Each path below is one point turned by a fixed rotation once a step. After each direction that follows a path, write how fast that rotation turns it, in degrees per step (0 if it stays still).
Each turn is a multiple of 5 degrees from 10 to 175, or 0.
Each row of a path follows its step; steps can be skipped.
Path 1:
step 0: [ 23   5   1   9  -8   1 -21 -13  -9   1   1  -4  18   0   6  10   9   4
   0  -2  -8   4   5 -11 -12  14  -8  -5  -4  -2   3   4  11 -14   1 -10
  -7  22  -5   1  18   6   3  -3   8   2  11  12   1  12 -13]
step 5: [  2  -9 -11  -9   0 -10 -21 -17   5   3  -8   4   3  12   9   2   3  -8
  -8  13  -7   6  -1   3 -15  12  -7   9 -17   2   9   9  15  -4  -3 -11
   6  17  -2 -13 -14   1   6   3  -3   4   7  -1   5   6 -24]
step 8: [ 22 -10   5   2 -13  15  -8   0  -9   0  -1   7  -4 -15   8  -4   7  14
   4   0  -8  -5   0   0 -10  -3 -19   0 -13   5  -6  17  16  12   3 -10
   9  20  -7   2   0   2   7  -7  -3  -7  15  10   6  -5 -16]
step 14: [ -5 -12 -28  12   7  18  -7   5  -7  -1  -5  -2  15  14  10  11  21   1
 -11   7 -10   8  -5  -4  -7   0   3   7  -5  13  17  16  -9   4   2   4
   7   6   5  -2  -3   7  -2   2  -1  13   2  -3   5  14  -6]
step 18: [ -2   1  -9  -2  -2   2  -1   3  -2   2  22   4 -18  15  -2  10   4  19
   0   0  -5  -7  -2  13  15   7  -8   4  11   7   4  -1  12   5  -6  -8
  24   4   6  -4   4  -4  -2 -22   6   5   5  15  14  17   2]
step 19: [  3 -18  -9  -3  -6  22   3  12  -6  -1   0   6   4  11  -9  11   5  -9
  -5   3  -9   1 -11  -3  -5  17   7  11  -2  20   2  11   0  -2   1  -7
  10  11  -5  15  10  -9  -4   1  12  -8  17  -5  16  -8 -11]
step 24: [ -2 -17   2   3   7   3 -10   5  -7 -10  21 -10   9   0   9  14  -2  -8
   5  -2 -15  -2  -7   7   2   2  10   5 -14   9 -16   5   3 -14  -6  -8
  15  -6   5   3 -11 -16  -8  15  -5  -6  19   3  11  -8 -11]
step 26: [ -4  -3   8  17   0   8  -5 -18  -8  13   4  10  -1  20  12   9   7 -10
  -1   0 -12  -1  -2   8   5 -11 -11  -4   4   5   6 -15  13   2  -4   1
  15   0   7  -3  -4  10  -3 -14  -4  -6   0  10  17  20  18]
Directions:
[-4  3  3  1  1  0 -2 -2 -1 -2  0  0  1  3  0  4 -1 -1 -2  1  2  1  1  1
  2 -6 -5  2  4  2 -1  3  2  3 -2  2 -5 -2  0  4  0  4 -5 -1  2  6  3  4
 -4 -1  3]  130
[ 3 -4  6  3 -2  1  0 -1  0  2  1  0 -6 -1  1  1  1 -1  1 -7 -1  3 -4  1
 -1  2  5  0  6 -4  0 -3  2  3 -3  0  2  2  1  5  1  0 -5 -3  1  0 -1  2
 -1  1 -3]  45
[-2 -3 -4 -1  1  3  0  5 -5 -3 -3  4  2 -1 -3 -4  2 -3 -2 -4  0 -2  1  2
  1 -2  5 -2  0  0 -5  0 -3 -3 -2  4  0  3  0  5 -2 -1 -2  2  0  5 -2 -5
  0  2  1]  140
[-5 -1  4 -3  4 -4  0 -1  3 -2  1  2 -3 -6 -2  2  2  2 -1  3  1 -1  0 -2
  5  0  3  0  0  2 -2  3  1 -4  0 -2  2 -5 -1  3  0 -5  0  1  8 -2 -1  1
  3  1 -2]  125
[ 1  2  0 -3 -4  7 -3 -2  3  0 -1  4 -4  0 -5 -1  0  2  1  1  4  0  3  3
  3 -1  0  2  2  0  1  1  2 -1 -3 -2  2  5 -3  2  7 -1  3 -4 -1 -3  2 -3
  1 -3  3]  35
[ 6 -1  2 -2  4  0  3 -4 -4  2  1  6  0  1 -2 -1  0  1  1 -1 -4 -2  1 -3
 -6  1  0 -1  2  2  1  1  2  1  2 -4 -2 -3  2  2  3  0  0  2  1  5  2 -2
  5 -2  5]  95
[-6 -3  0  2 -1  1 -6  1  0 -1 -2  0  2  2 -4  3  0  0  2 -2 -3  7  3  0
 -5 -1  2  0  2 -3  3  0 -3 -1  1 -3 -4 -1 -4  1 -3  0  3  2  0 -3  4  1
  6  2  0]  70
Path 2:
step 0: [-13  30   2   3  12  -1  -5  13   1 -14   2   7   6  -7   8   8   0  -2
   5   4  13   2 -22   9   5  -9   3  -8  10  -9 -13   1  -9  -1 -11  -3
   5   5 -21   5  -2   7  -1  -7  -1  -1   3  16  18  11  -8]
step 8: [ -4   9  -3 -15   6 -14   5  10   3  -3   7  -1  20 -12  -1   9  -6   9
  20  -3   7   8 -20   0   2   6  -4   4   2   4   4  -2 -29  -6  -5   3
  -1   3 -11  -1  -8  12   8 -11   0   3  17 -10  12 -13  -9]
step 10: [  3  10  -1  -9  -4  11  -5 -11  -5 -19   8  -7  14  -6  12  -8  11 -11
  -4   8  -5  -9   5   2   3  26  -6  20   2  -3  11   4  11  -8   0  -3
 -15   8 -10   4  -2  13  13   1 -10   9   7   9  17 -10  -6]
step 11: [  9   2  10   7  -7  -5  -1  -1 -11   4  20   9 -13 -12   2  -8  -2  15
  -3 -10   6  -2 -18   1  -1   1  -5  16  -5  -9 -12   0  -8  -6  11 -15
  -2 -18  -8 -18  18 -10  -7  10   4  -2  10 -12   3 -14  -7]
step 18: [  2  14  -2   1 -15  13  13  -4 -25  -2  13 -12 -10  12  17 -13   7   3
  17   6  -7   5  -1   9  -5  19  -3  13   8 -16  -2   4  -3  -3   8  -1
  -3  -1 -14  -1 -10  21   6   6  -1   4   5   0  -8  -2   1]
step 21: [-11   4  13   5   3   1  -4  29   6   7   7 -25  -6  10  -3   2  10   3
  18  -6  -4  -1  -9 -13  -3  13  -7  10  -4   8 -19   1  15  -9  -9  -1
  -3   2  -4  -5   0  11 -12   1   0  -8 -12 -13   8   2 -12]
step 25: [ -2  18   8  -5  -2  -8  -8   6 -10 -19   0  -2   6 -13  14  18  15  10
  15   1  17  16   4  11  -2   7 -13  -3   3  -5  11  -3 -13 -11  -9  -6
   0   9   0  14  -5   8   7 -12  -5  -2   2   0  19  -6   7]
step 27: [ -7   5  10  -7   9   9 -17  -7 -18 -18 -13  -5  -1  -5   9  -7   7  -6
 -12   6   1   9  -3   8  14  14  -1  22   5   4   2   8  21 -15  -2  -3
 -12   1  -7  -6   0  -3   6  12   8  -1  -8   9  -3 -16  10]
Directions:
[ 5 -2 -1  1  0  2  1  2 -3  0 -5  3 -1  1 -2 -3  3 -1  4 -4  5 -2  2  4
  1  1 -5 -5 -1 -1 -1 -2 -3 -1  2  1  1  0  1  3  7  0  1 -1  2 -2  2  4
  0  3 -2]  130
[ 1  0 -3 -2  5  0 -2  1 -2  5  1 -4 -2  5  5 -5  2 -2 -1  1  2 -2 -1  0
  1  0  0  3  5  3 -5 -3  1  1  0  3  1  2  2  2  0  2 -3 -1 -2  5 -4  3
 -3 -1  1]  125
[-2  2 -6  4 -1 -1  1  4  1 -8  0 -4 -2 -4 -1 -4  1 -1 -1  0 -3 -2  0  4
  3  1 -1  2 -1  1  1  0  2  4  3  3 -2 -4  1  0 -2  3  3 -1  1  1  1  2
 -6  3  0]  85
[-2 -1  3  1  2 -3 -5 -4  4 -2  1 -2 -1  1  0 -3  1  0 -2  3 -1 -2  1  4
  1  7 -2 -2 -2  4 -4 -3  1  0 -5  0 -4  0  3  0  1 -3  1  2  3 -1  0 -3
  6  2 -3]  65
[ 0 -1 -1 -6  0 -2 -1  1 -1  3  2  2 -2 -3 -5  3 -1 -5  0  0  0  0  2  0
  1  1  1  4  4  1  3 -2  0 -7  1  2 -1  0  4  0 -3 -2  3  5  1 -2 -4  3
 -3  5 -4]  100
[ 2 -5 -1 -2 -4  2 -1 -1  1  1 -2  0 -2 -1  6 -3 -3  1  1  1 -3  2  5  5
  0  1  6 -2 -1 -2 -1  0 -3 -2  0  1  2  1 -3 -3  0 -1  2  3 -5  3  1 -4
 -4  2 -1]  170
Path 3:
step 6: [-24   1  -3 -13   9  -6  -7  -1  -5   3  19  10  10  -4   8   1   5   7
   2   8 -16   1  -7   9   7   2  13  14  10  11 -16  -9  -3  -7 -11 -17
 -10  11  14  -5  -8  -6   5  -6   1  -6 -10  10   7   1  -6]
step 9: [ -5   6 -10   4 -17  10  -4  -1  -9  -5   9   8  -4  13  14   2   5   1
   8  -4 -14  -8  -4   1   1  -7  -7   8   2  24 -10  -9  21  -2   3   8
 -13  -7  -8  -3  -3  -5  10   0   4  15 -15  19   2  11  10]
step 12: [ -1  22  -4  -4 -14  -2 -19  21  -8  13   9   1   0   1  16  -3   6  -1
 -14   7  -9   0   6 -10 -12  11  13  12  -6  13  -3  -6  -1  10  13  16
  -4  -4   6   4  -2   4   5   4 -10   5   8  -1 -12   7  -6]
step 16: [ 16  12  -6   4   5  13  -8   7   1   1  -4  -6  -4  -7 -13   2  15 -16
  -2   8  19  -8  -9 -15  -2   8  13  23  -3   8  -6   0  11 -15   1   7
   1   3 -14   7   2  12  -8   0  -3   3  -3   8 -18  -7  -2]
step 18: [  0   6  -1  -8  19   4  -1  -9 -21  -9 -19  10   4  16   6 -14  11   8
   0  15  -1 -11   5 -12 -11 -12  10   5  12  -2   6  -3  -8  -1  13  -2
  -5   8  18   8  -6   2 -15  -4  -8  -3  -7   9  -2   0   2]
step 20: [-16  15  -1  -4   9  15  -1  -5   0  -1   8   1  -8 -21  -1   3   7  -8
   6   1 -10 -13   0   2 -13  -4  -5   7   1  -2 -22   2  11 -20  -2 -13
  -6   9   0   2 -22  -5  -3   8  12   2 -10  15  -7   4   6]
step 22: [-12   0   8  -8  18   4 -13 -16   3   8 -11  15   7  -1  -7  -2  12  -6
  -2  -3  10   1  -6 -26   7 -12   2 -10   2  -4   5  -1  29   3   3   6
   5   2   8  -1  11  -9  -4   2  12   3  -5  10  10   8  -3]
step 23: [-14   2  -6  -5   9   1  -9  -5  -3  11  15  17  15   9  20  -5  16 -11
  -6   1  -1  10   4  -5 -10  13  -2  -7   8  11  -9 -11   4  -6  11   3
 -13 -12  -5  -7  -3  -5  -2  11   8   7 -19   2 -11  -3   7]
Directions:
[-4 -1  0 -4  0  4 -5  3  2 -3 -1  5 -4  2 -2  0 -1  1  2  1 -2  6  5 -1
  5  1 -3 -4 -3  0 -2 -2  1 -2  0 -1 -2 -2  3 -4  0  1 -2  3  2  4 -1  1
  3  0 -1]  25
[ 2  3  3  1  4 -2  2  1  5 -1 -3 -2 -2  4  1  3 -4  1 -2  2  0  0 -2 -4
 -1 -3 -2  3 -5  3  1  1  3 -1  2  0 -2  2 -1 -2 -5  2  5  2 -1  4  4 -1
 -1  6 -2]  85
[-1 -2  1 -3  7 -7  1 -2  2 -1 -1 -1  1 -3  4  4  3 -4  1  0 -5 -4 -1 -4
 -1  0 -1 -5  1  0  1 -2  0  1 -3 -3  2  0  1 -2  1  1  0  3  3  2 -3  4
 -1 -4  2]  20
[ 5 -4 -2  4 -3 -1  1  1 -7  0 -4 -1  1  3 -1  4  1 -2 -1 -1 -3  1  2  0
 -1 -2  5 -1  2 -3 -2 -1 -2 -5  4 -1  4 -2  4 -5 -2  0 -1  2 -1  2 -1 -3
 -3  3 -1]  130
[ 2 -3 -2 -1  0  0  2 -2 -1  0 -5 -1 -7 -1  4  2  2  0 -2  5  0  2 -5  4
  2  3 -1  5 -1  1  0  0 -3  5  4  3  0  2  4  1  4 -2 -2  2 -1  2  1  5
  1  1  2]  125
Path 4:
step 1: [  9  -6  -1  -4  -6 -10  11  -1   8   2   0  -7  -5  -2   8   5   5  14
 -14  10 -13  -7 -10  -5 -12  12   3  -5  11 -13   3  10  13  -9 -14   3
  -8  12  -6   3  11 -14   2 -10  -4   8   5  -3  -2  11  13]
step 2: [ -3 -20   7 -14   5  -2   3  -7   7  -5  15  -4  20   5   4   6   3   6
   5  10  10   0   3  14 -13  -7  -6  -1   7   2   9 -13   0  -3  12   4
   5  14  -3   9   7  -1  15   2   1   2 -12  -6 -12  12  -3]
step 3: [  8 -13  20   0   9  -1  -2   0  -6  13  -5  -2  -3  -4  -6   2  -3   6
  11   0  -4  -9   0   3 -12  -7  -8  -6  -3  13  -2  -7   1   4   5  19
  -3  -3  -3   6 -16  -7   4  -1  12 -24   4  11   5 -14 -11]
step 12: [  6  -3 -13   8 -14  -2   4 -13 -10  12  -9   9 -17  -2   6 -10  -2  15
  -5   0   9  -1 -18   9   8   5 -14   5  -4   0  -5  20  -2 -11  -1   2
   0  10  -1   9   4   0   0   2   7 -11  -3  13   8   1  -7]
step 13: [  3  -7 -11   4  -1  20   6 -12   8  -3  -6  -5   0   4   9  10  -6   4
  -8   7  -2  -6  13  12  -1   1   1  17  10   5   4   2  17  -8  -4  -2
 -15   8  -3  -2   3   1   2 -14   4   4  -3   6   1  10  26]
step 14: [ -7  -9   5   7  -2  -9   5  -2  10  -9  10 -10  12  19  -4   4  -4   5
  17   1  14  -7  12  -3   4  -1  -7  -1   2  -5  15   0  12  10  22  13
  -9   1 -10  -5   8 -13   0   9   0  -6   6   0  -2  -4   6]
step 16: [  9   0   4  -2   2   4   0  16  -4   2   2  10  -3 -10 -15 -10  -7 -17
 -21   3   7   9   4   1   4   6   0   8  -1   0  -3  -3  -2   6   9   2
  -5 -12  -6  -8   7  19 -11 -19  13  -2  -8   3 -12  -9   1]
step 25: [-12  -3  -5  -1  13   9  -6  -3  13  18   5   0  -5   7   0   1 -14   0
   3  -2  11  -2  21  10  15  -6  -2  15   2  -6   5   0   2  -5  -3  -8
  -6  -2   7  -2   4 -12  -9  -6  -1  15 -12  16 -11  -1   2]
Directions:
[-3  3  0  1 -4 -4 -3 -1 -3  1  4 -2  0  0 -2  2  0 -3  1 -3  1 -3  1  2
 -2 -2 -1  0 -1 -3 -2  4 -1 -3  2  3 -5  1  1 -1 -8 -2 -3  5 -1 -5 -1 -2
 -1  2 -3]  125
[ 1  0 -4  0  1  5 -3  6  1  1 -2  0 -6  1 -2  2  1  1 -5  2  4 -3  3 -5
 -3 -3 -1  2  3  2 -2 -2  2  2 -3  0 -2  1 -2  1 -2  0  0  0 -6 -4 -3  2
 -2 -3 -1]  115
[ 4 -3 -4 -1  3  1  4 -2  3  1  2  5  4  4 -3  4  0  0 -2  0 -1 -2  3  0
 -2 -1  0  1 -6  1  3  0  3  1  3 -3 -1 -6 -1 -1 -1  1 -1  6  0  4 -3  0
 -2  1 -4]  125
[ 1 -1 -5  0  2 -4  1 -5  1  0 -1 -3  1  1  4 -1 -3 -2 -1 -3  0 -1 -4 -2
 -1  2  4  6  2 -4 -2 -2  1 -2  2 -3 -3 -3  4 -1  2 -2  1 -6 -4 -4  0  1
 -4  0 -2]  90
